Each row is where one point has got to under a steady rotation. How many steps took it there?
The counts run from 0 to 480.
[ 33.1  22.0 -27.2  43.7 -13.1  -2.3  -0.1 -33.9   2.1   5.4   5.5  16.5
 -12.4 -18.2 -11.5 -18.1 -18.6 -10.8 -18.0 -41.1  -3.6  -6.9  11.5   9.8
 -29.1 -15.5  -0.7  15.0   8.1  -5.7   3.8 -24.5  21.4 -16.6]	342
[ 27.5  -3.8 -18.8  37.8 -22.9  -0.5  34.0 -35.9 -16.5   4.4 -16.0   5.8
   1.3 -10.0  -4.6   2.0  -0.1 -20.3  -6.4  -7.7  -9.3  13.7  18.5  -2.3
 -17.5  39.0 -20.7  12.4 -17.9  16.8 -22.4  -8.9  24.5   0.5]	232
[ 16.3  -7.8 -25.8  -2.6  -6.3 -16.1  10.1 -24.6 -46.7  16.2   0.3  39.6
 -14.5  -0.2  -6.1  14.3   4.8  -9.8   8.7 -11.6  13.2   3.6  42.7  24.2
 -16.2  11.7  -7.7  10.8  29.7 -22.0  28.9 -18.6  -9.0  -4.9]	243
[ 16.3  10.2 -29.0   6.5 -19.2  -7.1  -2.1 -18.8 -34.3  11.4 -12.1  11.7
   2.2  10.5 -12.4   8.0  -1.6 -13.3   4.8 -38.2   5.2  28.8  41.7  24.4
  -5.2  40.6 -14.8   7.7  20.7  -3.3  27.7 -13.1   4.2 -25.3]	48
[ 22.8 -33.7 -11.7  17.8  -6.9 -26.1   9.7 -24.9 -16.4  14.3 -21.7  27.8
  11.0  22.1 -25.1   0.0  17.7  19.2 -17.1 -15.5 -19.9  16.8  26.7  -1.0
   7.4 -22.2   2.3 -31.8   5.6 -20.8 -23.9   3.7  -4.6 -11.1]	85
[ 42.5 -44.2 -10.4  15.1  -8.7  -1.7 -15.3 -21.9  -0.8  23.2 -14.1   6.1
  -4.8 -10.7  -5.5 -18.9 -16.3 -18.0 -15.4 -17.4  18.4   6.7  -5.5  16.9
  -3.1 -10.3  -4.7  -4.5   8.6 -40.7 -19.8 -33.3   0.7 -14.4]	256
[ 39.4   3.8 -32.4  19.3  -8.8 -23.2   5.3   4.7 -13.3  13.5  10.6   1.5
 -17.5  -3.4  -1.1  -1.5   7.0 -27.1  -1.7 -63.4   2.2  11.2   4.4  18.0
 -11.1 -11.0  -3.0   2.5  30.2  -7.8  23.1  -4.7  16.8 -12.7]	154
[ 49.8 -27.0 -19.5  -3.2  -7.7  -1.8  -7.4  18.7  -1.6  31.4 -24.6   2.5
  -1.3 -29.2  -1.1  -5.1  13.3  -5.7  -2.3 -10.8   1.5  22.8  18.6  11.4
  -8.7 -16.2  -0.6 -30.6   3.7 -33.5  -9.0 -24.9 -23.1 -23.7]	264
[ 54.8 -20.0  -9.8  -7.0 -23.8   3.3  -0.9   8.5 -20.9  21.2  -2.7   5.3
   8.4 -46.0  -9.2  -0.2  20.6 -10.2 -15.4   8.4 -11.9  18.2  12.4  17.2
 -13.1   3.6   8.2 -13.8  -5.2 -31.5  -9.4 -18.3 -18.8 -27.3]	460
[  9.9 -29.9 -15.6 -10.4  -9.5   5.1  -5.1  20.9 -24.0  23.1  -8.7 -14.7
  23.3 -19.7  -1.7  18.8   9.0  -6.6   7.9  -8.4  -8.9  21.6  14.9  29.3
  -7.7  40.6 -23.7 -39.5  -0.7 -10.1  -8.6  -8.8  -5.4 -31.6]	267
[ 21.8   0.7 -26.1   8.3  -1.9 -29.4  16.3  28.4 -37.6  11.6 -23.2  25.3
  26.4  21.7 -19.2  25.5  13.7  14.0  -6.4 -11.0 -14.0 -15.0  42.8  16.1
  -6.3  -1.0  -5.8 -19.5   5.2 -23.4  -6.7 -12.1 -14.9  -9.2]	93
[  7.5   3.3 -22.9  42.6  18.5 -14.9  12.5 -18.9 -23.3   3.5 -10.1  21.6
 -14.0 -26.2  -3.8  14.5   8.8  -6.6 -16.8 -22.0   2.9 -33.0  15.3   7.0
   4.9 -22.2 -21.9  29.9  -0.6  -2.0  -2.9 -13.0  29.2  -8.7]	13
[ 37.8 -12.1 -13.2 -17.0 -20.5  14.8 -10.8  10.9 -17.3  -9.0 -10.4  -1.5
  42.8   9.5 -17.6   7.3   9.3 -13.0 -13.2 -18.6 -20.1  13.8  24.4  37.9
  -9.5  22.7 -16.1 -11.1   6.7   0.5 -18.4  29.9  -9.3   5.4]	284
[ 25.3  -3.5 -37.7   8.3 -15.3 -20.7  10.6  -2.0 -18.3   7.0   1.1  10.3
  -4.2   8.7  21.0  12.5   0.9 -17.3  24.8 -26.7 -16.2  -0.8  37.2  29.5
 -29.7  32.0 -10.6   7.1  13.5  -1.5   1.7 -35.0   4.1  -4.6]	437
[ 20.8  -9.4 -29.7  26.7  13.9   1.3  11.3 -11.0 -21.8   7.2  12.2  21.8
  26.4  10.6  -3.2   4.4  -7.9   7.8  -4.7 -32.7 -18.6 -32.3  11.5  22.4
 -20.4  -1.3   0.1  -1.9  -5.7 -14.6 -38.3  -3.1  41.9  -5.5]	296
[ 34.6 -17.9  -3.9  21.2 -20.8  -1.4  22.6 -11.6 -12.9  23.5   6.1   2.8
  19.9 -35.5 -19.4  -5.7 -14.3  12.0 -21.1  -1.9 -14.4  19.7   0.2  21.8
 -21.9   0.0   2.8 -34.5 -15.6 -24.0 -34.8   1.3 -11.8 -14.2]	468
[ -9.4  -2.4 -38.6  17.0  -5.9 -11.9  12.3  -8.6 -21.7  18.5   5.5 -22.5
  10.2  -9.6  20.0  37.0  23.9  12.3 -10.6 -18.4 -23.1 -28.6   7.5  24.4
  -9.2  27.6   4.6 -23.8  -6.2   4.4 -11.4 -14.3  29.6 -24.5]	313
[ 24.2 -22.9 -31.8  28.0 -10.8 -14.5  -3.4  -8.8  11.1  -7.5 -19.9  25.8
   3.4  -4.3   9.1  15.7  27.7 -14.3   3.1 -10.6 -22.6  -8.9  22.5  16.0
  10.8  -1.9 -38.7   0.3 -14.6  16.7 -15.5 -32.0   9.3 -25.2]	216
[  3.0  -5.0  -7.7  24.9  10.8   7.5  -9.8 -13.0 -52.0  19.7 -11.5   5.3
  -3.1  -7.4 -12.4  -8.6 -29.0 -22.3  -8.4 -27.8  18.9   3.9  24.5  21.7
  -4.5  23.2 -31.1   9.3  15.1 -24.5  10.3  -3.8  21.1 -16.2]	56
[ 22.1   7.3 -42.7  -6.9   5.3  -7.2  12.8  -2.8  -4.5  -1.6   2.8  19.9
  35.8 -23.8   8.1  25.0 -18.2  11.1 -25.0  -6.3 -18.3 -17.2  38.5  15.4
 -12.9 -18.2 -17.5  23.2   8.3   5.5  -6.2 -16.0 -24.2 -17.5]	7
[ 32.0 -28.7 -34.9   1.6   6.6 -11.4   8.1   9.2   8.4   6.2 -23.8   7.1
  50.2   1.4   7.8 -12.5  -8.1 -13.1 -22.3 -33.8 -15.7  10.0  12.3  -5.2
 -15.6  18.4 -21.1  18.9  13.2  12.5 -12.9  -7.5  10.5 -11.3]	390
[ 21.2  -6.0 -14.7  12.7  12.6 -28.5   1.4  11.9 -30.0  29.3  17.1 -13.5
 -21.0 -48.6  -7.4   3.7   6.2 -16.6 -13.0 -44.7  -5.2   5.4   0.3  19.2
  10.4  -6.4 -18.1   9.3   1.2 -15.9  -1.5   3.6   3.1 -24.0]	162
[ 18.5 -14.1 -16.8  26.4  -8.2  28.1 -10.2 -46.3  -8.1  22.3  -1.2  15.7
 -10.9   4.1  -0.3   3.5 -25.9   6.8  19.7 -29.1  19.7   4.7  23.2  37.4
  -1.0   4.1 -16.2 -11.0   8.3 -26.1 -13.5  -7.8  27.4 -16.2]	253
[ 31.3 -25.1 -20.2 -10.1  -7.3  -5.3 -18.9   2.7 -13.8  36.8 -26.2 -10.9
   7.6 -19.6   1.5  -8.4  14.0  -2.8 -13.9 -25.3   7.2  26.1  17.1   1.8
  -4.7  11.9  11.3 -23.3   6.3 -36.9   2.1 -24.9  -6.7 -22.5]	265
[ 13.5  -1.6 -14.5   5.1 -15.4  16.1  11.4   8.0 -42.8  26.4  12.5  12.6
  15.9 -19.0  -7.3  16.0  15.2   0.5   9.6  -7.9 -13.0   9.1  21.5  29.6
  -7.6  39.5  -6.4 -38.8  -7.1 -12.2  -5.9  11.3   6.4 -36.4]	463
[ 36.8 -14.0 -30.6  -4.6 -11.8  -8.2 -11.7   2.8 -18.1  14.2  -7.5 -16.7
  -2.8 -33.1   2.3  23.3  27.1 -16.6 -33.3  -8.8 -18.1 -26.3  19.0  10.0
 -19.7 -17.3  -1.8   2.3  10.3 -12.3 -11.5 -31.2  -9.9  11.0]	115
[ 35.6  46.8 -27.2  30.6 -37.3  10.1  27.9 -11.9  -6.4  11.7   1.7  13.0
   1.3 -12.4   1.8  11.9   8.2  16.9   7.0 -23.1   2.0  -8.8  21.6  18.0
 -20.1   5.5  15.9  -7.2  -8.1 -19.7   2.3  -6.6   8.2 -21.3]	138
[ -6.9  -3.3 -19.9  23.4 -27.3   9.4  15.3 -34.3  -9.6  15.5 -14.0   3.4
  -4.4 -39.2   6.0  30.5  -7.8  14.1  -3.8   6.5   4.0  13.1  29.5  18.9
  -1.7   4.0 -24.8 -30.0  -2.9  -0.7   0.6  -6.2 -23.9 -22.4]	33
[ 11.6 -19.4 -11.4   5.6   0.3   1.7 -10.7 -15.0 -26.1  35.8 -17.3 -22.9
  23.5 -14.7 -21.1  -4.2  -3.0   9.1 -28.0 -20.7 -20.4  25.7  15.9   2.1
 -17.0  25.8   2.2 -32.7  -5.8 -14.4 -23.0   0.2  16.4  -4.3]	274
[ 39.7  -8.0  -6.7  13.0 -12.8  -5.5  -3.7  -1.6 -25.2  13.0  -2.0 -17.8
 -18.3 -36.2   1.8  21.5  -7.7 -32.5  -7.7  -1.4  -4.1  -3.9  16.1  33.6
 -16.9   2.5 -28.6  10.8   0.8 -25.6 -11.8 -31.8 -16.2  12.1]	443
[ 15.5  -6.5 -23.7  31.5 -19.7 -17.2  14.2 -21.5   3.0  -1.7  19.6  20.7
  10.3 -13.4  -2.8 -11.9 -41.6   2.5 -16.2 -21.7 -16.0   6.3   8.3  35.4
 -31.3 -18.3  -5.2 -25.6  24.6 -11.8  -5.1 -14.1 -19.2 -23.8]	148
[ 34.7  -2.7 -16.5   2.2 -17.0  33.2 -32.6 -20.7 -12.1  22.5  -9.6  14.4
 -12.3  -9.6  -7.8   0.5  31.0  -5.7  10.4 -27.0  -2.7  16.0  36.9  16.3
  -3.8 -15.5   4.8 -26.4   4.9 -24.4   9.6  -5.5   7.7 -31.7]	457
[ 19.1 -28.4 -47.8   9.2   3.7  -7.6  -2.9   1.9 -15.8  13.1  -4.5  10.8
  13.8  13.3   6.8   6.9  29.2  -8.1 -14.3 -33.2 -24.9 -32.6   5.8  11.3
 -12.5  -3.9  10.9  -5.8   5.9  -1.1  -7.7 -11.6  39.8 -20.7]	304
[ 15.3  10.7 -14.4  23.1 -10.0  15.3  20.1   7.5 -23.2   7.6 -19.6  14.2
  11.4 -36.8 -18.4  14.2   0.1  21.7 -26.5 -11.2  12.4   2.4  37.8   3.6
  13.0 -24.8 -16.2 -26.3  -4.7  -5.2   2.2  31.6 -13.1 -16.9]	183
[ 17.1   3.0 -38.2   3.7 -18.7  11.0   8.0   3.0  -7.0 -20.6 -15.2   1.7
  39.9  10.3  -5.9  23.6   0.6 -19.4 -26.3 -27.9 -23.5  -7.0  23.1  17.6
   0.2  18.4 -32.9  16.9  17.4  28.4  -0.3  23.5   6.3  -5.3]	2
[ 12.6 -27.5 -36.6   1.2   4.2 -18.3  -9.4   6.8 -12.8  -8.3  -0.2  12.1
  22.4  10.6  10.9   5.9  17.0 -18.7  -2.4 -21.7 -39.1 -25.4  16.9  26.2
 -30.3  18.3 -10.0  -5.6   9.8  16.5 -11.4 -31.4  19.8  -5.5]	109
[ 10.7  -3.8 -29.0   0.7  -7.8  -8.1  -7.9 -11.3 -33.5  14.4  -7.6   9.2
 -17.4  -4.2   8.3  15.8 -16.1  -3.5   3.2 -16.9  -8.0   0.3  49.2  29.7
 -27.4  -7.5 -14.1  -7.6  31.1 -24.6  19.7 -34.1 -16.5  -2.4]	439
[ 21.1   5.7 -31.7   4.0 -13.3  -3.0  14.0   6.1 -14.1 -23.1 -10.6  19.0
  11.7   3.7  -6.5  28.4  17.7 -26.8 -16.0 -13.7 -30.6 -14.1  28.4  21.6
   2.0  -9.3 -39.4  14.8  12.3  23.9   0.6  12.6  -9.7  -4.2]	3
[ 35.5 -23.4  -8.0  20.5  -2.4   0.1  -6.0  -4.1  16.4  12.0   7.9  -2.2
  18.7 -36.0 -14.2  -2.5   0.4 -19.2 -23.8 -35.3 -15.7  16.2 -10.3  20.1
   7.0   2.3 -34.2   0.1 -12.9   7.8 -34.1  15.0   2.3 -36.7]	169
